In the rows, zero is written as 128.
These are runs of 6 systems, one row a step. Runs of the same system follow the same rule from any start.
k_957, path 1 (8 x 26):
[[150 143 182  81 135 132 166 147 135 157 147 145  83 164 144 164 120 139
   97 122 123  77 138 198 107 122]
 [109  87 126 133 122 110 113 116  80 120  68 171 111  75 143 119  76 124
  121 187 102 160 114 106 103 100]
 [151 148 173 148 121 142 105  74 156 105 147  85 164 152  77 105 160  97
  147 124 124 112 113  54 128 130]
 [115 126 130 136 125 111 130 115 172 144 164 114 115 118 172 107 172 167
   75 137 162 136 166 185 170 177]
 [147  86  70 126 105 131 143 159  80 102 103 138 140 115  67 159  99 128
  150 124 139 149 173 175 131  94]
 [174 121 177  93 162 151 136 110 144 144 100 125 100 190 138 142 128 108
  123  99  76  72 105 113 100  93]
 [ 71 100 138 133 111 104  81  95 150 119 123 151 140  94 204 107 106 123
  116 179 119 146 129 105 109 164]
 [129 162 158 143  78 129 132 130 121  92 175  92 172 121  43 134 134 107
  146 150 176 128 155 118 132 136]]
k_957, path 2, 8 rows:
[[115 145 189  88 135 120 127 111 140 137 109 109  98 145 169 105 122 113
   70 206 122  89 118 104 110 124]
 [119 104 163 190  73 113 111  99 131  97 120 124 166  54 113 108 120 133
  127 147 130 174 162 108 157 139]
 [180 123 132 123 139 131 137  80 144 125 180 112 116 167  46 131 183 137
  121 117 156 120 143 172 134 133]
 [135  74  81  97 149 124 139 141 130 132  67 111  98 144 178 118 129 144
   73 153 121 122 170 170 154 111]
 [141  75 144 133  93 137 102 113 132  91 102 135 176 135 121 161  87  92
  181  98  84 113 157 109  97 107]
 [118 150 206  86 122 117 118  87 161 136 183 133 110 161 140 133 135 114
  104 172 138  83 122 143  82 154]
 [107 120 142 150  89 106 136 133  96 111  99 120 125  60 118 104 108 140
   83 208 154 164 160 136 154 122]
 [199 106 154 163 128 145 134  80 133 114 126 111 133 135  43 125 160 129
  141  84 112 135 137 124 152 102]]
k_686, path 3:
[[158 141  86 176 129 143 141 145  98 111 112  94 152 108  52 112 151 134
  146  96 146 164 129  96 178 105]
 [159 137 102 127 183 149 143 143 153 167 129 132 104 167 166 133 164 151
  132  37 100 111  99 138 150 133]
 [ 75 126  41 108 145 125 106 176 102 123 110 153 145 129 175 140  91 114
  166 130 127 139 107 103 103 137]
 [115 205 182 141  98 145 146 183 117 122 144 107 164 122 110 142 107 106
  159 105 132 106 110  74 128 124]
 [112 173 153 160 152 115 133 118 123 170 169 174  91  82 151 107 148 170
  114 120 136 161  71 129 136 160]
 [133 128  46 153 158 132 110 115  91 113 115 118 134 117  66  95 154 128
  150 141 151 175  97  81 145 116]
 [155 153 108 138 155 160 150 164 161 141 113  75 141 169 149 120 169 133
  128  47 115 103 130 105 180 129]
 [ 87 122  63 122 142 124 119 174 118 145 143 182 131 117 193 158 101 145
  164  83 122 143 114 155 111 155]]
k_806, path 4:
[[140 135 138 146 184 131 133 116 120 167  83 150  77 113 177  94 139 152
  100 116  87 141  68  91 144 111]
 [ 98 110  49 157 141 130  83 118 144 111 136 131 176 125 152 116 140 120
  181  86 122 160 116  79 134 160]
 [118 188 113 103 128 142 154 187 149 139 179  92 142 173 131 147 155 130
  130  92 171  95 142 155 147 158]
 [114 150 147 130 127 121 166 187  79 160 113 186  87  79 153 152  81 158
  118 126 118 141 106 166 122 113]
 [137 144 112 133 169 141 107 110  94 131 114 154 122 136  96 122 119 106
  174 116  99 136  50  53  92 101]
 [103 167 122 141 156 129 108 114 180 143 152  90 139 142 185  84 181 136
  109 117 141 125 104  80 162 174]
 [104 137  78 163 100 121 141 181 112 126 156 142 153  82 125 143 127 161
  147  91 164 169 156 169 165 157]
 [165 155 108  95 169 148 168 172  87 153 130 150  87 168  87 164 123 133
  145  88 125 102  93 157 110  94]]
k_163, path 5:
[[ 80 139 170 110 102 112 124 148 167 140 148 134 133 120 225 136 112 135
   96 143 128 102 155 155 124 170]
 [107 144 125 156  90 114 124 138  74 106 158 163 145  70  58 143  97 126
  164 159 161 169 120 128 107 126]
 [182 164 177 132 170 142 156 104 127 155 122 108  82 148  91 101 172 140
   91 123 120 113  87 108 150 102]
 [117  62  69 151 147 121  97 105 151 126  79 130 133 108 200  99 138 147
  115 114 102 161 147 119 160 142]
 [125 139  75 105 117 143 120 155 137 101 169 103 178 180  86 161 135 101
  184  89 155 107 151 134 116 142]
 [120 163 187  89 121 121 168 173 123 159 139 143  85 130 168 152 106 144
   84 148 133  91 135 185 117 128]
 [111 110 134 162 116 117 109 117  79 119  94 179 129  62 116 125  79 123
  156 152 101 172  94  85 103 105]
 [154 164 156 140 152 143 112  78 165 128 161  86 139 168  95  96 188 115
  132 108 129 110  92  67 135 142]]
k_405, path 6, 8 rows:
[[136  93 136 115 108 137 146 167 138 131 122 158 138 135 167 186  88 133
  150  64  96 104 170 190 115 125]
 [108 130 143  68 132 120 112 117 103 125 150 169 109 157 117 154  88  98
  146 184 130  98 100 135  49 119]
 [ 99 166 189 139 103 119 125 124 125 118 107  96 134  95 141  88 119 113
   89 203 136 127 119  64 138 127]
 [150 114 162 196  97 119 117  75 155 115 164 127 153  82  92 112 164 152
  129  99 135 167 148 132 168 154]
 [164 101  54 106 168 132 135 110 133 134 142 113 101 174  86 123 181 149
  109 117 157 130 145 183 150 128]
 [136  95 101  96 134 143 151 186 119 124  53 111 124 151 175 149  94 120
  113 112  96  98 166 145 140  92]
 [116 115 186 111 100 128 105 115 144 118 149 170 150 140 153 170  80  98
  171 114  90  94 122 123  63 133]
 [ 85 173 156 104 120 106 108 103 127 125 177 125 121 126 117 105 137 117
  104 219 176 123 106 109  99 159]]
k_163, path 7, 8 rows:
[[ 93 154 145 139 134 134 127 172 118 140  75 134 131 100 206 115  91 120
  128 125  92 123  93  60 131 119]
 [107 163 142 173 115 127 100 108 153 127 194 146 168 104 127 127 147 131
  178  78 136 150  96  90 128 175]
 [114 179  94 124 157 117 147 144 119 154 168 118  92 124 117 102 175 163
   87 154 188 146 109 158 160 157]
 [145 125  76 155 147 142 160 190  85 139  65 130 116  96 133 128 112 152
  131  84 110 156 124 122 174  93]
 [139 132 108 121 170 148 115 129 147 151 144 158 130 171 158 151 134 123
  179  42  87 105  81 109 100 136]
 [ 57 175 106  96 135 117 112 164 138 141 154 127 133 134 203 119 122 122
  118 168 159 117 107 110 113 174]
 [110 186 154 177  87 128 153 185  94 126 142 131 154  63 103 133 110 142
  147 112 151 156 124 110 156 131]
 [163 149 136 153 179 131 143 101 118 171 154 171  77 118 108 117 163 167
  126  86 117 148  66 138 136 128]]
k_501, path 8 (8 x 26):
[[104 163 101  80 180 125 141 162  98 164 114 149  70 148 167 119 121 134
   96 169 136 113  75 127 107 119]
 [104 154 161 167 107 134 118 152 112 115  85 121 164  85 151 112  96 108
  150 123 100 140 103  37 138 116]
 [125 164 138 152 130 129 110 101 158 137 217 146 149 134 107 137 165 138
  169  72 146 135  98 128 121 179]
 [104 149  47 121 152 117 145 170 100 145 129 120  99 112 133 106 151 160
   93 159 181 160 128 161 166 141]
 [160 129 116 151 137 158 157 182 100 128  64 117 137 120 124 139 107 126
  154  60  86 126 122  94 157  81]
 [115 137 131 109 166 132 104 110 157 157 163 171 114 164 186 143 132 125
  158  80  98 104  72 118  84 157]
 [ 56 177  94 112 113 114 117 174 108 120 139 112 147 110 156 111 114 115
  122 195 176 138 120  95 125 156]
 [153 183 180 177  99 143 166 166 111 130 144 118 145  90  76 138 130 139
  147  77 132 138 120 115 163 117]]
k_686, path 9 (8 x 26):
[[ 88 184  70 110 147 121 150 190 116 152 160 125 110 128 153 123 146 153
  109 138 183 135 117 157 150 159]
 [143 137 108 167 121 141 156 182  70 126  86 149 133  77  92 141  93 140
  159  89 113 163 114 111 149  89]
 [147 157 146 133 179 145 118 106 143 157 139 144 111 162 144 123 149 123
  155  68  88 110  53  75 108 128]
 [ 62 157  58 127 143 117  98 148 132 126 136 113 148 120 181  94 140 127
  128 157 160 149 108  84 138 170]
 [131 174 125 169  95 142 153 184 111 115 154 106 168 101  77 144 134 135
  159  78 158 142 142 124 165 132]
 [151 158 121 128 183 134 156 145 106 179 141 175  70 130 134 136 141 164
  128  79 115 134  66 150 126 120]
 [105 123  57 132 163 133 100 138  95 119  75 129 137 122 146 101 115 111
  152 141 112 152  84  50 122 112]
 [118 182 149 154 113 148 125 156 167 121 158  83 181 144 143 126 151 113
  159  66 127 107 126  74 155 158]]
k_501, path 10, 8 rows:
[[159  88  84 143 129 145 119 130 105 107 118 151 156 137  74 163 110 115
  197  61 100 142 131 128 112 100]
 [129 155 126  72 180 134 132 126 159 158 146 112  90 199 172 121 162 126
   94 134 133  77 103 135 112 144]
 [ 77 124 141 148  83 114 122 169 107 113  88 138 153  63 180 127  73 126
  121 164 123 149 150 108 136 130]
 [161 161 166 140 119 142 132 109 117 121 186 137 146 144  39 153 138 112
  179  92 134 118 102 116 101 123]
 [120 137 109 126 169 111 129 102 140 163 135 132  76 120 165  83 174 168
   66 163 150 150 110 150 159 152]
 [127  88  73 160 106 139 119 156 106  93  68 110 173 102 121 129 103 115
  160 104 108 156 159  93 154 104]
 [157 148 154  98 147 149 136 128 166 146 176 130 123 199 129 163 151 121
  147  59 114  72 118 153 104 142]
 [ 71 133 112 103 129 101 126 154 100 143 113 161  97  93 189 118  95 143
   90 203 147 141 123 148 114 143]]
k_806, path 11 (8 x 26):
[[116  93  58  89 180 126 114 127 150 151 120 149  98 169 203 130 141 144
  115 109 116 117 122 164 118 148]
 [ 85 144 102 113  98 138 127 203 112 104  99 110 177 128 160 153  79  95
  163 123 126 110 145  93 119 123]
 [134 190 229 134 110 135 146 135 138 146 183 149 127 128 117 153 121 124
  146  95 119  97  97 121 105 140]
 [102 146 116 137 148  99 116  98  93 146 149 169  88  83 115  95 136 153
  106 194 158 174  79 125 117 144]
 [158 131  74 165 154 147 133 134 116 117  84  79 142 128  89  93 166 131
  131 100 131 154 122  76 184 104]
 [145 101 106 130 152 138 130 128 179 151 145 139 124 155 187 143 157 156
  131  40 104 117 145 173 150 159]
 [ 78 127  68  79 119 121 125 186  98 123 134 157 137 138 156 165  77 113
  157 151 147 119 135 156  87 137]
 [132 198 204 122 118 147 156 170 108 132 114 111 131 132 116 137 101 101
  134 127 112  89  95  71 116  99]]
k_405, path 12 (8 x 26):
[[164 117 110 110 123 149 128 122 166 104 160  81 164 194  86 151 163 110
  152  77 139  91 170 150 136 136]
 [114 124 139  76 130 117 155 165 130 153 125 146  87 142 184 151 107 148
   80 151 133  98 156 206 120 133]
 [121  94 150 124  88 121 115 123  83  95  94 154 145  98  92 147  65  98
  155 176 109 135 140 110  86  91]
 [145 155 211 125 130 132 115  65 172 128 155  95 128 156 116 100 165 112
  105 151 124  97 111  84 120 141]
 [106  98  99 156 107 105 117 108 149 120 139 117 136  84 153 100 154 161
   87 156 164 170 178 168 175 168]
 [181 104 103 123 114 147 151 141 109 103 124 105 142 156  43 161 133 121
  149  92 138 118 172 167 140  96]
 [149 104 163  81 159 133 141 119 146 156  98 142  78 170 184 139 118 131
   88 129  87  82 128 162 107 111]
 [ 79  86 120 121  87 110  83 113 125  90 113 142 169 105 159 133  81  97
  148 182 120 136 153 104  94 138]]

Which system made each run below?
path 13, 2 rows:
[[ 98 175 120  94 136 114 135 144 126 152 210 159 104 143 128 146 140 145
  125 142 177 120 110 183 102 171]
 [125 155 113 148 131 126 159 175  65 133  71 120 105  78 105 104 108 140
  100 170 141 160 113 102 159  91]]
 => k_501
path 14 (2 x 26):
[[131 104 149 122 132 110  98  61  98 114 125 158 107 109  80 111 113 114
  125 208 127 147  99 107  83 108]
 [157 120 159 145 122 138 121  87 161 105  97  53 150 144 106  86 168 113
   93 149 125 119 155  79 170 118]]
 => k_163
path 15:
[[159 147 177 159 146 122 162 115 123 164 123 139  73  90 126 101 157 174
   71 128 127 148 111 153 171 122]
 [135  60  52 155 148 129  90  93 112 109  85 150 143 112 121 116 124 126
  166 108  99 172 118  97 128 113]]
 => k_501
path 16:
[[138 101 180 172 100 111 137 104 103 138 121 186 103  48 117 132 100 161
  115 137 109 169 131 164 131 118]
 [163 111  94 119 163 132 107  65 115 115 128 112 116 162  48 101 165 113
  132 164 139 136 103  96 114 108]]
 => k_957
path 17, 2 rows:
[[124 163 171 184  84 138 144 164 147 117 121  85 175  89 139 117 135 133
  128  88 130 134 155  93 187 139]
 [147 121 126 134 138 119 132 104 122 148 195 191 102 123  89 158 142 159
  152  91 139 144 114 201 106 146]]
 => k_806
path 18:
[[ 81 128 115 134  91 108 139 183 107 133 145 174 134  74 171 160  83 151
  135 127 145 150 153 184 128 153]
 [157 164 144 117 141 143 151 146  70 130 128 150 108 135  46 149 105 110
  158 131 125 120  80 107  94  82]]
 => k_957
path 19, 2 rows:
[[ 93 100 125  71 120 108 112 128 103 125 123 168 106 133 155 149  77 113
  119 202 131 114 132 159  68 124]
 [135 154 209 144  91 134 133 126 111 104  96  96 148 106  96 115 104  97
  121 171 117 114 127  62 126  97]]
 => k_957
path 20 (2 x 26):
[[113 194 124 177 142 128 137 141 126 150 165 126 128  89 123  95 167 159
  126 103 157 165  85  99 170 159]
 [134 146  37 146 167 136 142 165 108 145 141 134 119 127 107 126 162 160
  146  73 153 163 108 143 166 137]]
 => k_957
path 21 (2 x 26):
[[148 114 173 146 123 129 139 109 193 146 140 109 122 130 180 119 167 158
   85  85 115 113 168 168 174 156]
 [107  78  66 111 107 110 113 138  92 108 135 175 135 110 107 162  88 127
  158 152 145 155 158 185  94 129]]
 => k_806
path 22:
[[129 203 180 121 132 147 136 152 115 132 149 123 141 148 102 141 117  98
  163 107 120  94  73  64  98 118]
 [ 89 174 136 157 145 111 122 126 134 157 145 142 107  81 182  85 152 160
   97 146 146 161  85 101 156 167]]
 => k_686
path 23 (2 x 26):
[[112 105  92 121 134 130 100 127 130 128 164 191 146 141 144 174 102 121
  199  74 107 129 107 144  77 145]
 [ 88 197 137  74 140 130 138 174 108 140 142 117 115 159 140 132 110 103
  117 183 155  88  94 100  94 130]]
 => k_957
path 24, 2 rows:
[[154 188 150 145 146 142 137 110 129 129 148  79 129 145  62  92 180 124
  117 134 154 124  96  72 155 125]
 [131 109  72 160 158 125 132 131 151 150 115 124 113 108 177 100 171 175
   99  84 130 162 136 152 190 153]]
 => k_686
path 25:
[[138 108  79 132 115 129 156 173  74 110  64 106 124 100  92 122 105 135
  108 162 144 153 165 138 162  86]
 [179 107 186 144 135 150 134 108 156 137 116 142 130 149 138 152 126 124
  155  41  62  98 122 119 122 109]]
 => k_686
path 26, 2 rows:
[[114  99  60  77 155 129 140 180  98 140  81 150  98 147 175 150  91 132
  120 139 118 117 136 166 112 108]
 [120 147 169 122 115 148 122 159 125 116  97 124 160 143 155 148  84  86
  169 102  83  90 109  58  97 108]]
 => k_806
path 27, 2 rows:
[[106 177 203 104 100 118 122 115 127 126 195 151 129 132 105 148 111 108
  139 171 150 101 107 129  74 149]
 [126 162 161 151 122 114 153 134  96 140 109 116  95  73 108  88 135 152
   68 194 156 157 120 122 165 116]]
 => k_957
path 28 (2 x 26):
[[122 134 129 118 150 137 100 115  98 124 116 164 132 138 118 139  92  94
  183 127  91 121  64  62  67 105]
 [ 89 194 167 132 133 123 114 122 162 139 161  97 138 128 172  91 157 123
  106 155 148 113  95  68 137 171]]
 => k_957
path 29 (2 x 26):
[[163 125 152 125 110 129 156 125  91 106  94  91 114 120  49 116 126 120
   90 188 149 128 155 131 144  81]
 [181  68 182 157 136 133 117  54 164 131 105 138 114 125 136 118 148 140
  111  94  73 129 138 134 140 117]]
 => k_501
path 30:
[[145  70 123 149  98 140 129 146 141 111 104 142 163 120 150 167  99 129
  163  52  85 126 180 159 136 122]
 [122 135 133  62 146 128 116 112 133 135 177 153 110 193 122 160 121 104
  146 145 137  80 109 155  58 138]]
 => k_405
path 31, 2 rows:
[[ 85 201 152 107 129 113 135 144 110 141 165 123 108 115 127 105 133 129
   92 207 180 124  97 111 118 149]
 [148 130 153 197 104 126 145 128 100 122  98 126 132  52  89 104 129 154
  117 121 125 179 130 107 178 109]]
 => k_405
path 32 (2 x 26):
[[109 122  61  90 143 121 138 174  59 126  91 149 102 120 109 135  89 125
  124 186 148 143 117 142 106  97]
 [160 146 184 144 140 157 136 130 142 130  81  99 140 146 142 117 128 106
  135  82  73  97 102  52 138  96]]
 => k_806
path 33:
[[122 147  66 126 158 151 131 177 155 139 122 102 150 169 178 131 151 129
  151  48 118 108 124 109 157 146]
 [ 83 164 108 104 129 132 144 207 114 150 143 163 128 128 191 167  87 133
  151  95 128 110 113 150 108 144]]
 => k_501
